In the data rows, the value 50 means zero.
Here are some rows, each followed by its group. Rows of different groups can look alike.
c(42, 61, 37, 71, 48, 44, 31, 69, 30, 38, 47, 55, 59, 72, 51, 53, 49, 26, 65, 58, 34, 62, 56, 46) 1
c(40, 44, 51, 34, 53, 51, 40, 35, 57, 40, 49, 27, 28, 63, 31, 34, 29, 34, 64, 49, 69, 60, 47, 46) 2
c(72, 40, 49, 50, 34, 63, 51, 52, 58, 43, 74, 53, 74, 70, 47, 64, 47, 67, 71, 64, 37, 73, 61, 55) 3
c(68, 50, 60, 66, 28, 55, 41, 35, 44, 45, 66, 61, 54, 34, 70, 49, 57, 45, 49, 48, 31, 51, 38, 47) 4
c(70, 28, 57, 40, 30, 61, 26, 40, 29, 46, 50, 60, 45, 60, 34, 37, 47, 66, 37, 39, 44, 54, 47, 62) 4
c(33, 43, 33, 70, 54, 32, 37, 32, 54, 73, 28, 37, 30, 29, 38, 49, 39, 68, 51, 62, 28, 63, 55, 72) 5
c(53, 32, 50, 47, 62, 33, 33, 49, 27, 42, 63, 71, 61, 56, 63, 51, 72, 50, 47, 68, 39, 67, 51, 72) 5
c(32, 61, 38, 51, 63, 57, 45, 38, 49, 69, 39, 65, 63, 43, 54, 52, 70, 34, 41, 63, 44, 71, 70, 63) 5
c(30, 45, 32, 59, 68, 48, 55, 51, 39, 47, 27, 29, 28, 31, 52, 71, 34, 69, 72, 72, 72, 66, 67, 68) 5
c(27, 69, 47, 55, 40, 28, 50, 33, 66, 66, 30, 46, 48, 32, 66, 29, 42, 69, 27, 48, 68, 73, 70, 34) 6
c(64, 74, 47, 30, 39, 29, 35, 74, 68, 36, 72, 44, 63, 61, 63, 60, 28, 71, 51, 32, 37, 71, 27, 41) 4
c(37, 46, 41, 74, 71, 43, 37, 71, 42, 42, 50, 26, 64, 60, 68, 36, 26, 33, 60, 49, 68, 42, 37, 43) 2
c(49, 35, 33, 65, 61, 54, 59, 37, 60, 72, 43, 31, 38, 55, 50, 67, 30, 44, 59, 52, 34, 45, 36, 58) 1
c(46, 52, 27, 48, 46, 44, 59, 34, 74, 47, 60, 36, 41, 61, 33, 39, 54, 41, 45, 43, 51, 37, 53, 47) 7
c(67, 51, 40, 69, 38, 38, 62, 59, 57, 30, 64, 61, 60, 64, 62, 54, 71, 33, 70, 53, 29, 56, 59, 63) 3
c(40, 61, 31, 36, 50, 37, 43, 29, 52, 30, 54, 71, 70, 52, 40, 47, 66, 68, 45, 41, 57, 44, 37, 41) 2
c(34, 26, 46, 58, 53, 64, 67, 42, 50, 30, 44, 66, 40, 68, 27, 32, 57, 57, 28, 39, 47, 44, 27, 72) 6
c(69, 54, 56, 63, 31, 57, 67, 36, 27, 51, 42, 57, 48, 55, 57, 43, 73, 44, 57, 58, 72, 59, 56, 67) 3
c(38, 32, 31, 66, 56, 71, 39, 71, 40, 53, 61, 57, 52, 55, 50, 59, 36, 31, 69, 30, 32, 30, 49, 57) 1
c(29, 36, 60, 45, 45, 46, 42, 60, 28, 71, 32, 38, 57, 40, 51, 36, 53, 26, 38, 42, 46, 65, 64, 29) 6
c(59, 43, 71, 32, 35, 44, 41, 53, 35, 52, 37, 42, 36, 37, 72, 62, 70, 32, 54, 66, 52, 70, 45, 59) 5
c(49, 68, 57, 60, 52, 60, 39, 71, 31, 64, 70, 59, 26, 38, 58, 44, 58, 37, 63, 61, 66, 26, 69, 54) 7
c(65, 71, 28, 31, 70, 41, 68, 55, 54, 60, 65, 33, 29, 34, 73, 44, 51, 48, 31, 46, 56, 33, 57, 61) 7
c(56, 74, 57, 37, 65, 39, 39, 74, 29, 72, 36, 54, 29, 30, 44, 43, 45, 47, 43, 54, 36, 52, 71, 60) 7
c(42, 73, 45, 66, 73, 49, 38, 58, 53, 51, 63, 34, 57, 53, 73, 48, 31, 69, 43, 45, 33, 33, 39, 45) 2
c(37, 64, 27, 48, 65, 45, 59, 57, 33, 72, 46, 33, 35, 26, 49, 58, 55, 46, 64, 44, 41, 37, 67, 48) 7
c(56, 62, 43, 62, 51, 67, 48, 66, 47, 73, 31, 51, 27, 35, 35, 73, 53, 66, 37, 47, 30, 43, 64, 69) 7
c(43, 36, 65, 71, 47, 71, 72, 65, 34, 72, 31, 61, 53, 71, 37, 57, 49, 59, 30, 50, 43, 56, 26, 45) 3
c(56, 40, 28, 62, 67, 48, 68, 39, 69, 43, 66, 42, 37, 33, 48, 42, 63, 60, 56, 46, 51, 66, 62, 49) 7
c(45, 46, 70, 61, 51, 56, 72, 72, 42, 71, 38, 68, 27, 51, 40, 67, 63, 55, 28, 56, 27, 40, 67, 33) 7
c(49, 42, 29, 33, 63, 45, 63, 49, 66, 62, 67, 70, 45, 42, 43, 72, 29, 38, 32, 41, 58, 64, 39, 57) 1
c(55, 63, 53, 49, 50, 41, 46, 46, 54, 58, 28, 33, 33, 28, 44, 67, 63, 72, 56, 65, 44, 65, 64, 67) 5
c(53, 67, 43, 40, 44, 68, 38, 51, 40, 71, 32, 58, 26, 32, 52, 64, 59, 52, 40, 61, 28, 64, 72, 57) 7
c(28, 64, 29, 73, 67, 33, 43, 53, 29, 56, 44, 43, 63, 66, 45, 56, 33, 48, 63, 48, 69, 53, 50, 65) 1
c(54, 37, 48, 55, 42, 73, 73, 31, 44, 45, 57, 41, 46, 47, 44, 56, 74, 41, 26, 56, 33, 30, 42, 38) 3
c(64, 27, 52, 43, 36, 61, 27, 69, 53, 66, 33, 68, 45, 73, 29, 28, 40, 58, 55, 40, 52, 41, 35, 71) 4
c(66, 71, 32, 73, 44, 29, 46, 35, 34, 62, 26, 36, 28, 38, 51, 69, 58, 72, 73, 70, 45, 55, 63, 74) 5
c(72, 54, 69, 29, 33, 40, 60, 33, 49, 59, 64, 60, 55, 50, 46, 49, 72, 39, 71, 51, 47, 38, 59, 65) 3
c(64, 46, 54, 47, 27, 32, 46, 49, 46, 53, 35, 37, 60, 62, 69, 43, 50, 33, 60, 37, 59, 61, 28, 38) 4
c(54, 38, 31, 58, 34, 53, 47, 62, 62, 49, 69, 51, 26, 27, 39, 42, 52, 53, 51, 33, 51, 57, 57, 51) 7
c(70, 30, 45, 33, 28, 51, 28, 31, 43, 60, 34, 49, 49, 55, 54, 36, 61, 51, 42, 39, 50, 58, 34, 32) 4
c(43, 50, 28, 57, 68, 63, 29, 28, 30, 69, 36, 32, 38, 61, 34, 65, 26, 39, 36, 65, 37, 46, 38, 59) 8
c(30, 55, 58, 32, 62, 51, 55, 44, 66, 49, 28, 39, 71, 40, 58, 38, 47, 45, 32, 28, 38, 70, 73, 27) 6
c(31, 73, 47, 70, 52, 66, 51, 58, 63, 66, 27, 51, 67, 54, 45, 52, 33, 28, 56, 28, 64, 70, 68, 30) 6
c(44, 70, 31, 40, 74, 52, 69, 44, 34, 42, 63, 38, 47, 66, 35, 54, 28, 39, 61, 69, 56, 53, 39, 61) 8
c(59, 48, 55, 42, 38, 40, 48, 74, 48, 53, 49, 42, 73, 37, 71, 48, 49, 71, 50, 51, 33, 31, 27, 36) 4
c(45, 33, 72, 31, 64, 56, 50, 63, 47, 66, 56, 46, 51, 37, 53, 72, 71, 44, 42, 51, 36, 60, 48, 58) 5
c(45, 49, 73, 37, 71, 46, 66, 47, 71, 39, 56, 70, 30, 55, 55, 71, 30, 61, 48, 49, 36, 66, 65, 44) 1
c(34, 61, 72, 45, 69, 37, 43, 48, 43, 49, 39, 52, 47, 65, 64, 55, 39, 43, 59, 36, 50, 47, 66, 36) 1
c(41, 37, 72, 54, 36, 62, 70, 49, 62, 32, 52, 38, 73, 67, 38, 53, 61, 71, 71, 50, 40, 70, 28, 56) 7
c(56, 30, 67, 41, 67, 58, 52, 37, 28, 50, 43, 54, 42, 27, 71, 61, 71, 37, 61, 62, 62, 62, 50, 64) 5
c(53, 53, 32, 54, 62, 33, 69, 55, 52, 36, 41, 56, 35, 31, 37, 46, 29, 45, 26, 37, 26, 69, 37, 57) 1
c(44, 34, 72, 35, 53, 31, 28, 54, 47, 74, 54, 47, 56, 54, 46, 61, 72, 42, 72, 68, 60, 67, 52, 67) 5
c(57, 30, 33, 38, 60, 27, 41, 65, 45, 59, 52, 74, 46, 74, 27, 72, 68, 54, 30, 73, 32, 28, 42, 30) 5
c(73, 49, 44, 62, 32, 56, 48, 30, 56, 55, 35, 68, 36, 37, 39, 62, 65, 44, 65, 48, 48, 37, 49, 73) 3
c(43, 37, 62, 48, 69, 54, 49, 64, 71, 32, 31, 38, 68, 45, 68, 35, 28, 30, 51, 28, 70, 68, 58, 31) 2
c(43, 69, 35, 50, 31, 72, 44, 28, 52, 49, 61, 57, 53, 48, 62, 31, 50, 58, 65, 26, 38, 40, 34, 40) 2
c(68, 38, 30, 54, 66, 65, 69, 67, 73, 33, 66, 48, 45, 27, 30, 37, 42, 27, 31, 44, 31, 38, 47, 60) 1
c(74, 49, 46, 46, 34, 69, 38, 63, 58, 47, 72, 30, 67, 41, 35, 45, 52, 70, 73, 57, 32, 71, 70, 73) 3
c(65, 26, 44, 70, 29, 53, 27, 40, 27, 56, 40, 59, 48, 66, 31, 41, 63, 66, 45, 39, 65, 31, 35, 52) 4
c(72, 68, 33, 45, 30, 31, 56, 38, 29, 67, 29, 46, 35, 32, 56, 64, 70, 67, 69, 62, 58, 27, 64, 72) 3
c(36, 49, 30, 65, 71, 34, 60, 54, 69, 41, 64, 69, 57, 61, 32, 39, 36, 37, 29, 71, 73, 73, 44, 46) 8
c(44, 61, 34, 63, 59, 58, 44, 46, 36, 50, 42, 26, 34, 51, 30, 38, 27, 67, 74, 52, 70, 32, 40, 62) 2
c(28, 55, 61, 64, 48, 49, 63, 49, 68, 45, 37, 31, 65, 57, 50, 35, 62, 49, 50, 26, 54, 32, 60, 28) 6
c(47, 28, 37, 45, 52, 71, 64, 59, 56, 35, 59, 39, 44, 68, 28, 29, 48, 54, 52, 40, 61, 63, 32, 70) 6
c(54, 29, 53, 46, 43, 60, 66, 39, 63, 30, 71, 57, 31, 65, 28, 38, 37, 33, 34, 35, 26, 61, 36, 64) 6
c(68, 53, 49, 29, 43, 69, 37, 73, 36, 26, 73, 53, 59, 42, 47, 30, 69, 64, 38, 42, 68, 67, 36, 46) 4
c(55, 43, 45, 37, 53, 56, 60, 29, 57, 33, 47, 66, 67, 46, 55, 42, 63, 69, 30, 45, 32, 74, 40, 34) 2
c(56, 47, 28, 56, 63, 40, 64, 59, 70, 34, 67, 61, 42, 44, 33, 51, 54, 50, 31, 54, 43, 60, 63, 50) 7
c(34, 66, 43, 31, 70, 47, 54, 63, 61, 44, 36, 27, 33, 36, 73, 46, 27, 61, 47, 35, 60, 72, 52, 43) 2
c(37, 73, 57, 50, 47, 53, 39, 71, 48, 71, 35, 69, 26, 27, 47, 41, 55, 37, 34, 48, 34, 26, 73, 48) 7
c(37, 52, 61, 28, 39, 64, 71, 61, 64, 31, 37, 33, 68, 70, 44, 65, 60, 62, 39, 60, 66, 33, 56, 53) 7
c(31, 39, 61, 30, 55, 47, 51, 69, 54, 27, 57, 43, 72, 71, 37, 33, 44, 29, 38, 66, 36, 71, 46, 45) 8
c(67, 33, 38, 47, 27, 48, 33, 46, 57, 43, 61, 36, 67, 31, 59, 57, 51, 63, 47, 37, 58, 28, 28, 35) 4
c(46, 65, 35, 40, 46, 65, 43, 31, 61, 46, 67, 48, 68, 29, 60, 45, 30, 72, 40, 30, 28, 58, 33, 39) 2
c(36, 31, 63, 29, 70, 61, 29, 35, 61, 56, 72, 50, 51, 54, 49, 64, 65, 57, 38, 69, 33, 53, 55, 68) 5
c(64, 26, 37, 43, 30, 49, 27, 42, 49, 58, 29, 31, 40, 53, 63, 40, 42, 31, 57, 36, 54, 47, 29, 37) 4
c(32, 50, 33, 58, 43, 42, 31, 67, 28, 40, 51, 57, 71, 41, 56, 53, 42, 48, 53, 67, 37, 52, 42, 55) 8
c(47, 44, 61, 27, 44, 49, 41, 27, 43, 29, 55, 62, 73, 52, 55, 36, 62, 58, 45, 27, 49, 73, 36, 37) 2
c(52, 67, 27, 40, 62, 62, 68, 45, 62, 58, 42, 44, 54, 46, 41, 66, 55, 58, 61, 55, 48, 32, 61, 43) 7
c(74, 58, 51, 60, 32, 64, 64, 67, 40, 36, 49, 49, 44, 57, 58, 73, 68, 39, 66, 54, 61, 30, 62, 70) 3
c(61, 63, 29, 73, 61, 59, 70, 46, 53, 55, 31, 31, 35, 33, 68, 65, 42, 35, 53, 45, 58, 34, 48, 33) 7
c(66, 38, 52, 68, 27, 38, 37, 35, 60, 45, 40, 61, 56, 45, 70, 44, 43, 32, 27, 38, 34, 42, 32, 35) 4
c(32, 30, 66, 38, 39, 62, 29, 48, 49, 61, 56, 59, 53, 44, 52, 26, 46, 71, 64, 31, 45, 51, 65, 35) 6
c(57, 45, 35, 73, 28, 42, 35, 39, 39, 48, 46, 63, 59, 33, 61, 41, 68, 46, 35, 57, 64, 66, 43, 37) 4
c(41, 27, 36, 57, 50, 43, 55, 29, 65, 28, 55, 72, 42, 51, 27, 26, 37, 68, 39, 39, 55, 43, 32, 71) 6
c(53, 60, 28, 57, 65, 68, 65, 34, 63, 58, 45, 58, 47, 30, 61, 69, 52, 48, 60, 63, 57, 41, 69, 60) 7
c(49, 48, 49, 64, 38, 66, 64, 36, 68, 32, 59, 54, 60, 74, 32, 62, 67, 51, 59, 59, 27, 31, 36, 48) 7
c(39, 65, 58, 49, 58, 44, 56, 72, 51, 42, 37, 44, 73, 59, 55, 57, 64, 27, 55, 53, 72, 57, 58, 51) 1
c(31, 66, 67, 37, 43, 50, 41, 61, 66, 36, 68, 42, 53, 59, 71, 31, 48, 49, 69, 35, 27, 62, 72, 31) 6
Which 4 groups are nearest to each row below, nearest first, going by the distance to the centre of the group?
c(54, 65, 44, 74, 41, 48, 54, 58, 70, 47, 30, 33, 31, 42, 67, 58, 37, 73, 66, 69, 65, 48, 65, 61) -> 7 3 5 1
c(35, 70, 53, 36, 48, 60, 36, 59, 55, 61, 27, 29, 29, 42, 34, 54, 46, 73, 63, 56, 59, 47, 61, 57) -> 7 5 2 6
Which 3 groups are nearest to each row below, nearest first, going by the average distance to the group's rows?
c(61, 57, 74, 28, 73, 67, 61, 41, 34, 40, 58, 53, 43, 59, 62, 67, 26, 42, 69, 33, 29, 65, 37, 53) -> 1 2 8
c(56, 47, 73, 48, 73, 27, 58, 58, 64, 60, 43, 32, 44, 53, 59, 70, 35, 47, 35, 57, 67, 67, 45, 56) -> 1 5 8
c(57, 33, 69, 67, 37, 64, 57, 53, 36, 31, 69, 60, 51, 36, 28, 26, 56, 40, 59, 33, 60, 45, 27, 69) -> 4 3 6
Which 3 groups are nearest to each row below, nearest first, going by the distance to the centre of the group?
c(61, 40, 33, 62, 72, 35, 35, 70, 50, 31, 50, 44, 41, 60, 70, 57, 43, 57, 39, 45, 49, 64, 38, 42) -> 1 2 4
c(57, 71, 26, 38, 55, 46, 52, 31, 55, 72, 52, 41, 69, 44, 47, 55, 59, 45, 35, 66, 32, 67, 61, 49) -> 7 5 8
Which 3 groups are nearest to each row below, nearest first, going by the distance to the group's nearest row?
c(52, 44, 69, 53, 42, 70, 73, 55, 65, 54, 41, 53, 60, 70, 42, 69, 60, 39, 29, 47, 48, 45, 34, 42) -> 3 7 5
c(58, 67, 26, 52, 68, 55, 56, 37, 63, 49, 48, 48, 46, 38, 47, 60, 45, 58, 66, 60, 63, 39, 56, 59) -> 7 2 8
c(58, 52, 30, 44, 65, 33, 45, 39, 56, 58, 43, 65, 49, 34, 64, 69, 67, 52, 55, 61, 54, 65, 63, 60) -> 7 5 3
c(50, 69, 34, 60, 59, 50, 42, 66, 34, 43, 58, 35, 57, 65, 65, 54, 41, 28, 62, 30, 45, 68, 40, 60) -> 1 2 8
c(60, 41, 29, 73, 51, 57, 67, 42, 70, 52, 51, 59, 64, 69, 40, 66, 38, 36, 29, 40, 35, 62, 45, 56) -> 7 1 6
c(30, 50, 64, 56, 38, 58, 34, 64, 44, 73, 27, 44, 66, 31, 60, 32, 46, 29, 68, 31, 46, 47, 73, 27) -> 6 1 7
c(40, 31, 70, 31, 63, 51, 41, 50, 41, 59, 62, 55, 39, 33, 61, 68, 69, 34, 55, 62, 34, 72, 50, 73) -> 5 7 3
c(47, 34, 31, 54, 29, 56, 29, 32, 32, 31, 34, 40, 53, 46, 73, 34, 38, 32, 29, 32, 51, 55, 28, 32) -> 4 2 6
c(42, 31, 42, 72, 51, 42, 65, 38, 32, 57, 26, 47, 27, 28, 59, 65, 62, 74, 46, 67, 67, 48, 58, 66) -> 5 3 7
c(52, 34, 43, 35, 68, 41, 34, 67, 45, 47, 41, 40, 55, 49, 62, 38, 32, 50, 47, 36, 59, 54, 29, 37) -> 2 4 1
c(45, 39, 59, 74, 69, 50, 58, 65, 58, 57, 44, 53, 50, 60, 60, 28, 30, 43, 60, 32, 41, 27, 35, 43) -> 2 1 6
Which 4 groups are nearest to each row below, nearest first, going by the average distance to the group's rows?
c(29, 39, 51, 41, 69, 55, 48, 39, 48, 63, 49, 36, 33, 71, 31, 50, 28, 63, 48, 70, 35, 64, 41, 48) -> 8 1 5 2
c(68, 58, 54, 26, 34, 36, 57, 35, 39, 42, 42, 55, 43, 34, 60, 52, 72, 47, 71, 63, 39, 29, 67, 65) -> 3 5 7 4
c(71, 69, 68, 66, 46, 59, 65, 73, 39, 31, 74, 29, 61, 45, 53, 46, 45, 40, 68, 62, 40, 41, 62, 63) -> 3 7 1 8
c(60, 56, 57, 51, 35, 73, 72, 63, 54, 70, 32, 62, 27, 43, 36, 60, 66, 72, 28, 63, 42, 41, 51, 55) -> 7 3 5 4
c(48, 71, 45, 74, 67, 38, 44, 66, 40, 66, 62, 49, 72, 69, 54, 51, 39, 31, 30, 40, 30, 31, 49, 54) -> 1 8 7 2
c(66, 62, 49, 36, 27, 32, 32, 41, 41, 67, 59, 39, 39, 28, 72, 32, 39, 45, 59, 50, 56, 36, 30, 32) -> 4 2 7 3
c(63, 56, 62, 39, 29, 51, 28, 26, 37, 30, 58, 61, 60, 40, 71, 37, 50, 42, 64, 35, 61, 46, 35, 30) -> 4 2 3 6
c(63, 51, 59, 39, 72, 46, 45, 64, 37, 38, 53, 36, 39, 35, 66, 43, 30, 31, 59, 41, 27, 59, 62, 38) -> 1 2 7 8
